In the data rows, the value 128 means zero.
Each row of this table is followed by its label. One hidden rule gives the labels. It looks at one to three of the table's principal directions, none of them among the few with the most spread.
96 134 122 140 123 94 84 130 110 120 101 101 159 108 110 137 148 108 119 194 111 122 146 172 160 105 140 144 137 151 131 146 159 118 99 140 75 119 150 104 144 99 139 103 138 119 127 143 H
122 109 52 170 151 126 99 137 127 139 108 117 190 149 154 136 172 91 112 182 139 124 129 139 148 104 132 103 147 179 136 154 195 146 123 145 84 164 164 128 159 156 206 114 111 131 72 173 U
124 214 134 101 168 106 104 149 161 141 131 163 170 115 87 65 139 97 92 176 96 169 75 154 145 54 160 180 93 144 129 97 132 132 101 118 191 74 149 68 133 116 159 129 193 101 75 126 M
93 115 87 158 146 130 117 98 122 111 102 125 152 138 167 161 112 111 111 138 131 129 151 142 149 130 115 99 146 172 144 133 173 125 152 134 60 146 148 140 150 128 156 116 69 149 103 162 N
139 137 150 145 139 117 136 122 128 102 115 125 111 114 159 127 120 96 121 117 137 81 134 126 123 118 136 129 123 116 146 103 141 118 155 159 140 156 139 135 152 128 116 145 143 161 126 121 H
111 106 74 81 136 136 158 83 126 121 152 148 148 179 107 161 102 181 117 65 111 236 85 49 121 141 63 107 131 172 141 121 87 125 125 57 118 103 92 131 109 160 135 129 40 83 96 175 U
145 154 160 85 118 95 117 133 125 129 135 108 114 110 97 134 146 146 132 127 93 136 113 114 137 81 137 176 111 99 130 128 92 98 93 123 149 128 111 100 137 115 100 139 155 106 130 103 R
168 121 214 75 76 130 160 154 120 151 171 127 68 124 66 119 130 186 164 66 129 152 123 95 98 157 134 153 103 53 110 136 41 113 102 109 184 100 58 115 84 98 49 141 170 79 191 70 M
137 155 180 131 123 126 102 142 115 131 127 117 96 98 143 122 116 138 134 145 126 85 141 142 122 117 156 154 108 73 117 131 108 102 124 133 150 140 131 125 134 111 77 144 166 152 161 73 H
118 152 99 127 126 75 84 145 120 139 110 75 157 71 101 114 195 102 117 217 93 84 121 189 159 65 154 186 157 149 123 147 165 120 54 150 99 138 190 102 163 117 161 114 182 124 112 132 M
108 81 78 150 99 127 128 99 74 82 110 86 134 167 149 174 103 148 177 92 167 102 143 103 125 180 62 72 173 122 115 143 118 90 136 91 66 141 148 176 100 173 128 101 67 144 189 151 M
143 106 87 158 143 132 166 138 145 110 124 132 118 144 164 142 170 85 124 103 156 74 147 125 107 148 129 108 158 138 154 123 149 152 154 159 101 186 148 164 147 167 167 152 99 143 122 157 M
153 103 146 187 128 144 102 144 125 126 85 111 139 115 175 109 150 49 151 191 139 52 188 194 167 114 178 104 131 122 108 124 221 167 176 226 131 151 131 135 155 118 177 96 186 195 109 126 U
120 134 122 71 110 107 110 110 99 99 119 106 145 157 92 146 99 176 160 105 92 175 98 89 142 103 90 132 113 117 129 138 69 75 108 78 129 98 107 108 105 126 103 109 97 101 148 123 M
136 90 123 140 126 136 170 113 109 111 134 117 86 137 160 170 153 119 135 74 142 101 175 129 120 162 129 113 159 111 142 126 129 131 152 147 71 169 102 165 144 134 123 146 79 135 140 130 R
121 134 202 101 127 110 128 116 122 138 138 130 96 75 89 127 154 114 95 154 82 172 142 155 157 116 180 190 109 123 143 102 129 153 113 158 135 86 74 90 151 65 87 138 175 107 103 123 N
130 160 89 173 137 104 104 152 121 126 112 111 170 127 139 97 159 79 125 166 164 78 116 159 128 99 137 120 143 136 124 129 174 114 110 138 122 150 193 119 144 146 177 120 175 137 116 137 N
80 176 0 183 199 106 88 144 153 129 106 134 198 119 169 110 195 60 64 236 131 73 134 202 129 85 135 140 180 206 136 138 211 156 99 127 52 175 246 138 179 178 237 134 102 143 71 179 N
106 125 78 149 172 163 166 117 170 121 136 185 129 161 169 143 114 116 92 96 150 146 129 108 102 167 113 97 138 167 154 114 134 165 174 111 107 144 140 162 126 168 160 156 49 133 104 170 M
131 118 134 122 136 127 164 107 136 118 136 145 104 131 130 136 152 98 107 106 118 140 168 140 127 137 133 130 140 140 135 96 144 166 156 157 111 132 84 132 147 119 137 137 112 122 103 147 H
163 91 152 127 109 146 170 136 132 126 147 130 79 149 147 156 131 145 156 60 152 96 160 95 98 165 114 106 136 85 123 135 97 128 154 143 128 170 91 166 117 146 104 146 100 131 167 106 N
116 99 196 148 95 134 142 110 111 119 107 116 96 101 125 151 111 107 140 109 137 138 168 160 163 165 169 119 121 119 149 120 153 133 159 171 94 100 89 117 126 62 94 114 144 140 142 134 N
123 213 177 73 120 101 102 160 155 152 142 151 155 110 42 63 94 162 123 147 102 185 52 129 127 76 136 178 75 117 118 124 72 93 72 80 212 46 142 56 89 86 97 119 203 75 137 92 M
106 98 64 131 116 102 132 93 86 89 114 92 143 152 140 163 135 136 127 108 134 119 142 107 113 141 77 96 162 159 150 137 128 103 126 105 55 171 140 146 150 139 128 126 62 123 132 158 R
177 133 229 67 53 139 159 151 110 147 161 124 63 136 66 109 102 197 186 41 134 157 125 95 95 156 141 137 82 31 112 136 26 94 120 100 200 92 43 103 72 76 28 137 179 86 203 51 H
147 39 127 126 50 100 142 125 56 98 129 49 88 129 100 162 179 144 190 114 145 66 186 124 107 192 88 110 186 90 103 154 105 125 102 142 77 161 97 170 114 137 92 106 130 120 217 126 R
95 120 101 198 118 98 73 116 72 111 92 53 143 71 169 143 139 97 137 201 158 34 144 185 158 128 133 130 179 131 114 143 197 93 94 143 62 155 222 151 157 138 137 105 164 188 157 132 N
113 151 63 162 130 103 87 139 118 129 109 106 189 125 123 89 150 96 122 198 148 97 108 159 127 104 113 117 151 164 110 133 177 129 97 119 125 131 201 118 136 153 182 103 168 137 115 153 X
108 108 114 141 146 136 180 82 103 90 156 137 74 133 171 159 104 140 110 56 159 104 150 100 84 194 75 109 171 120 129 89 105 124 155 99 92 151 126 191 131 165 92 160 63 148 162 131 U
122 139 132 109 157 125 113 96 128 119 125 141 145 135 137 135 105 125 107 135 95 177 111 102 153 90 119 136 106 147 131 101 137 127 143 125 148 110 103 111 147 132 133 126 116 135 77 141 M
157 89 161 119 108 152 163 130 127 128 142 131 83 145 137 154 124 149 156 69 139 123 151 98 113 166 127 112 125 89 128 133 96 133 154 139 136 145 79 154 111 133 99 140 107 129 158 111 X
116 164 124 124 137 100 120 113 122 112 135 120 136 106 122 104 97 136 116 131 134 108 86 114 111 110 88 142 136 135 115 101 118 97 102 100 158 117 177 128 128 145 114 129 154 139 141 120 N
73 96 15 177 128 113 81 112 108 103 76 84 189 140 165 167 138 114 127 198 136 83 157 163 145 135 94 85 181 199 139 176 190 122 120 122 11 176 208 155 150 153 186 95 53 156 128 186 M
142 120 143 97 104 143 188 132 123 136 187 157 100 178 90 136 93 200 150 6 177 187 85 45 72 190 67 100 125 92 118 129 35 94 114 48 155 102 93 145 64 153 82 146 93 64 183 112 N
125 104 111 134 120 123 134 122 123 121 117 111 113 114 140 139 159 112 121 147 114 91 173 157 122 137 136 129 151 141 137 134 148 154 136 159 89 163 124 142 154 117 131 132 111 142 128 135 R
119 129 81 191 148 125 85 137 124 117 83 116 183 128 169 103 147 54 121 211 145 71 149 181 151 104 148 100 140 165 125 129 218 151 151 177 108 154 182 128 160 140 196 101 156 176 93 157 H
163 100 177 119 94 148 147 148 124 141 139 120 91 139 125 143 115 160 177 76 144 111 143 111 122 151 131 114 118 73 111 151 94 109 136 139 145 135 93 142 98 120 97 125 134 126 176 87 N
93 51 92 151 94 136 168 86 84 109 142 91 72 110 153 189 131 168 129 86 160 97 168 115 91 234 84 102 197 138 139 143 114 136 124 99 36 166 137 199 126 145 81 145 50 143 190 151 N
120 133 91 101 146 139 125 134 142 160 147 141 134 130 116 134 165 153 104 149 94 171 127 135 128 114 142 154 131 145 130 149 115 151 101 104 109 129 115 120 137 132 145 141 96 97 96 131 R
135 91 175 141 75 110 132 125 78 107 116 71 82 99 126 156 136 132 172 108 146 68 171 150 135 162 136 127 152 79 123 141 120 97 120 154 89 142 119 146 124 99 78 118 151 145 198 101 X
153 184 214 85 125 123 122 140 152 143 128 153 134 117 86 85 83 135 134 108 101 185 74 113 154 71 165 157 54 103 137 104 101 100 130 134 223 66 94 61 113 72 98 124 201 111 102 92 R
124 143 30 194 175 105 91 165 154 127 103 111 180 102 174 85 199 47 101 248 140 0 145 200 115 88 127 133 186 179 105 136 219 170 106 182 107 200 248 161 176 191 232 121 159 180 104 152 H
156 121 129 135 148 132 171 176 184 144 151 165 114 132 117 111 182 95 112 121 141 94 134 133 97 142 143 140 138 133 136 129 127 177 128 168 145 155 131 144 127 148 163 153 138 104 127 138 H
139 102 156 190 102 104 92 117 76 108 78 57 127 92 176 149 145 68 156 165 145 40 184 183 177 104 167 113 144 108 128 134 212 101 145 210 78 174 146 128 176 92 133 100 179 191 128 117 N
129 38 94 134 81 127 185 123 101 105 145 86 71 138 135 198 157 172 163 54 164 73 163 90 80 225 76 98 195 113 143 167 80 122 115 112 45 192 129 203 109 163 93 147 44 116 215 143 N
74 80 87 137 123 118 63 46 68 83 70 55 133 105 192 219 94 147 138 184 75 113 179 139 193 115 103 121 161 156 129 145 171 100 142 129 24 156 138 157 170 134 113 97 43 200 124 156 X
106 179 62 188 176 135 59 127 126 119 85 136 221 162 183 100 95 75 123 196 154 117 107 155 167 69 122 87 120 161 104 121 210 107 151 121 132 122 202 116 139 171 216 90 141 175 76 151 R
177 144 219 124 114 148 133 183 152 164 140 160 118 120 90 62 134 104 147 137 135 133 122 151 130 120 189 141 76 84 110 119 125 156 140 178 224 85 84 89 105 82 118 121 235 116 129 83 R
137 96 185 120 116 163 190 112 137 122 158 158 57 130 139 150 85 159 136 39 152 135 141 89 95 202 112 112 126 96 131 107 81 139 168 122 147 120 81 167 98 127 68 154 96 134 173 111 U
125 113 162 133 84 115 119 117 77 110 125 82 108 117 122 145 90 164 172 96 155 102 124 114 128 155 101 115 138 85 111 139 100 68 109 104 118 119 137 140 103 117 72 111 143 138 197 97 M
97 158 78 174 167 103 90 98 103 93 81 100 169 115 188 138 131 66 104 174 126 84 142 175 168 75 140 121 147 163 148 112 205 100 143 151 67 160 190 124 185 130 175 119 117 178 79 151 N
118 122 53 190 173 126 142 135 148 121 117 139 141 129 186 129 193 49 85 166 151 55 183 182 114 130 140 112 179 174 141 121 207 180 152 179 59 200 175 163 180 160 205 145 98 155 88 167 H
118 133 60 111 159 128 124 115 146 127 125 150 179 169 123 130 141 121 105 140 104 189 103 104 138 98 107 118 126 182 140 125 140 147 130 106 122 124 124 114 138 157 185 122 83 104 65 176 X
188 40 210 109 20 150 140 153 81 145 130 67 62 128 97 152 138 181 230 84 141 96 180 116 126 188 147 107 123 35 97 178 80 120 130 160 145 136 44 145 83 93 55 103 169 129 224 72 N
175 150 128 38 94 111 135 184 167 171 173 145 172 172 3 82 151 193 166 104 109 227 21 50 112 91 94 157 91 116 102 153 34 118 47 63 241 60 102 75 53 157 145 111 181 21 136 128 R
142 142 163 124 131 147 119 135 132 139 132 135 104 113 144 114 111 137 134 135 121 111 134 135 125 123 150 141 109 93 112 122 117 129 140 134 167 125 118 131 126 124 103 137 153 154 138 90 N
161 97 131 123 92 116 122 156 122 155 132 97 139 113 84 108 193 114 151 164 123 127 123 139 142 120 153 146 136 124 114 145 146 159 90 159 152 122 115 111 125 127 153 110 196 107 121 139 H
Which label does each new row get?
83 173 111 170 201 111 119 104 152 109 115 162 143 98 171 125 135 54 50 180 119 111 150 180 145 100 146 150 143 182 147 82 199 156 151 160 87 135 170 127 183 126 168 144 116 155 67 161 >> N
148 141 89 139 152 147 184 155 161 137 177 180 123 166 123 88 147 121 114 79 184 122 98 93 59 171 92 108 148 126 113 103 101 160 130 93 175 134 146 161 97 198 159 158 127 101 140 139 >> H
124 137 34 163 183 143 156 133 164 124 137 163 144 163 184 132 162 94 90 119 157 93 138 124 90 133 107 102 163 166 141 122 157 159 152 123 94 193 173 170 153 196 198 160 62 138 92 163 >> X
100 138 151 114 110 118 133 115 125 129 135 129 105 104 105 144 113 157 106 116 124 161 123 123 117 153 136 146 118 132 157 131 99 118 113 99 106 113 122 113 124 91 74 147 115 106 145 130 >> M
117 163 108 137 168 139 125 146 179 144 111 161 128 119 153 130 168 84 92 171 98 111 182 199 145 94 184 151 129 148 142 134 169 170 150 169 86 152 134 119 160 112 176 142 102 134 85 135 >> M
134 175 108 154 126 81 60 160 112 140 106 85 207 92 100 52 139 93 140 223 138 79 63 167 152 52 127 146 129 146 92 132 180 93 61 138 182 106 226 88 135 133 177 84 251 144 114 118 >> N
177 150 159 76 98 138 122 180 158 180 152 140 139 142 62 81 144 167 162 128 109 168 89 114 122 93 149 151 86 93 98 154 81 132 92 116 218 93 96 86 87 118 130 117 192 82 131 89 >> M
159 104 199 34 49 118 136 154 113 153 161 120 130 150 0 99 120 207 188 94 100 239 72 74 129 144 108 148 86 93 101 148 28 118 71 82 213 24 39 74 45 87 72 90 188 33 177 109 >> R
108 65 96 122 81 91 145 134 98 119 139 72 97 91 76 159 218 134 136 159 122 94 165 156 113 190 115 161 203 140 129 155 114 163 63 128 49 139 137 159 123 138 118 126 120 92 188 165 >> M
125 61 120 127 112 141 208 71 86 89 165 119 61 161 163 209 97 181 138 0 175 142 136 35 82 220 55 83 167 107 153 113 70 95 154 79 72 168 90 197 117 166 67 167 20 121 175 142 >> X
100 108 126 103 140 131 147 66 103 94 128 127 96 151 163 211 90 168 115 58 104 178 153 81 138 140 97 117 130 129 159 122 96 93 158 95 57 148 79 146 146 123 85 148 14 125 120 138 >> H
127 117 79 171 132 129 82 120 110 121 87 104 184 158 169 141 133 90 143 172 141 114 148 141 165 95 129 85 132 150 120 144 197 123 152 150 97 156 147 124 150 149 188 95 121 160 91 156 >> U
129 107 72 128 150 144 146 100 138 111 125 144 145 179 166 161 115 129 122 91 130 152 130 81 122 128 87 87 135 158 140 122 135 135 167 115 109 161 115 151 138 173 162 134 50 135 93 165 >> M
103 152 183 141 134 138 142 112 121 134 148 158 94 94 116 108 110 114 95 126 143 161 138 157 127 167 157 150 121 117 124 85 132 151 138 120 141 70 106 118 119 95 89 140 166 125 133 123 >> M
100 174 176 105 112 87 76 148 125 150 119 126 165 88 40 87 150 111 105 217 89 190 114 186 171 86 175 186 98 146 123 129 140 136 72 131 139 43 118 47 123 53 120 96 215 76 111 131 >> M
151 105 169 122 77 110 108 157 111 133 116 86 117 100 90 108 150 128 171 165 122 79 143 155 133 130 143 143 130 97 105 150 123 129 101 163 150 122 125 119 113 102 107 103 198 131 177 102 >> R
130 107 135 117 132 130 141 118 122 125 137 121 104 116 134 148 138 139 126 117 112 124 138 123 129 136 127 141 139 124 131 127 118 132 125 135 115 137 114 144 137 129 116 137 109 131 131 124 >> U
105 141 129 175 103 76 47 140 76 103 77 52 170 78 124 109 134 88 158 233 139 37 135 198 169 96 132 140 154 124 98 144 185 85 82 155 101 121 214 117 138 116 139 76 211 170 171 120 >> U
125 125 110 102 138 135 157 117 143 129 151 145 120 137 120 134 115 161 118 88 122 156 98 91 106 141 98 130 133 143 137 124 93 127 120 95 138 124 128 140 117 146 121 144 90 111 126 135 >> U
140 149 117 131 142 140 128 164 160 155 140 148 143 132 123 104 134 134 129 134 139 119 99 130 115 117 135 132 121 126 120 145 120 129 111 120 157 128 159 126 113 144 152 133 143 118 128 116 >> M
173 146 214 118 118 157 163 184 181 181 153 167 70 101 118 99 148 132 121 103 128 108 151 154 101 133 207 156 85 79 141 143 104 156 142 176 176 145 88 109 128 68 90 167 175 114 135 66 >> H
126 79 108 79 113 118 218 136 139 118 183 150 88 152 59 148 176 165 120 46 133 169 116 80 69 209 79 138 169 143 152 128 45 160 94 88 99 116 89 158 91 147 109 157 66 41 172 163 >> N
156 169 142 135 185 151 169 159 195 159 161 208 133 136 127 66 151 75 80 123 138 147 108 136 106 110 160 141 104 145 129 83 151 189 154 160 202 113 117 114 136 138 177 156 170 113 65 132 >> H
123 151 134 127 152 117 120 99 114 98 114 123 127 126 162 138 95 120 120 112 118 118 118 113 140 96 118 129 117 123 140 102 130 92 149 127 131 140 136 127 151 131 116 137 115 158 111 118 >> X
128 163 188 101 141 142 130 121 153 142 144 165 119 109 112 98 65 155 111 112 113 176 75 101 127 116 135 149 79 122 131 101 98 119 134 109 207 76 116 102 111 103 87 139 159 129 115 103 >> U
146 87 194 120 53 129 127 120 78 133 130 76 92 114 103 149 93 180 193 84 148 126 134 110 140 164 119 113 125 71 103 150 97 83 113 121 135 106 95 130 90 95 60 101 162 131 198 90 >> N
127 115 159 120 95 142 90 148 127 140 106 116 136 126 108 128 107 152 163 165 115 137 133 138 149 133 149 126 102 110 116 162 116 126 126 131 144 101 115 112 100 104 108 101 148 133 158 113 >> M
112 107 138 132 111 117 117 106 99 118 118 89 92 87 149 155 130 143 125 146 111 84 167 151 127 141 132 143 149 119 132 138 131 120 121 140 82 159 133 146 154 105 84 136 114 157 154 109 >> M
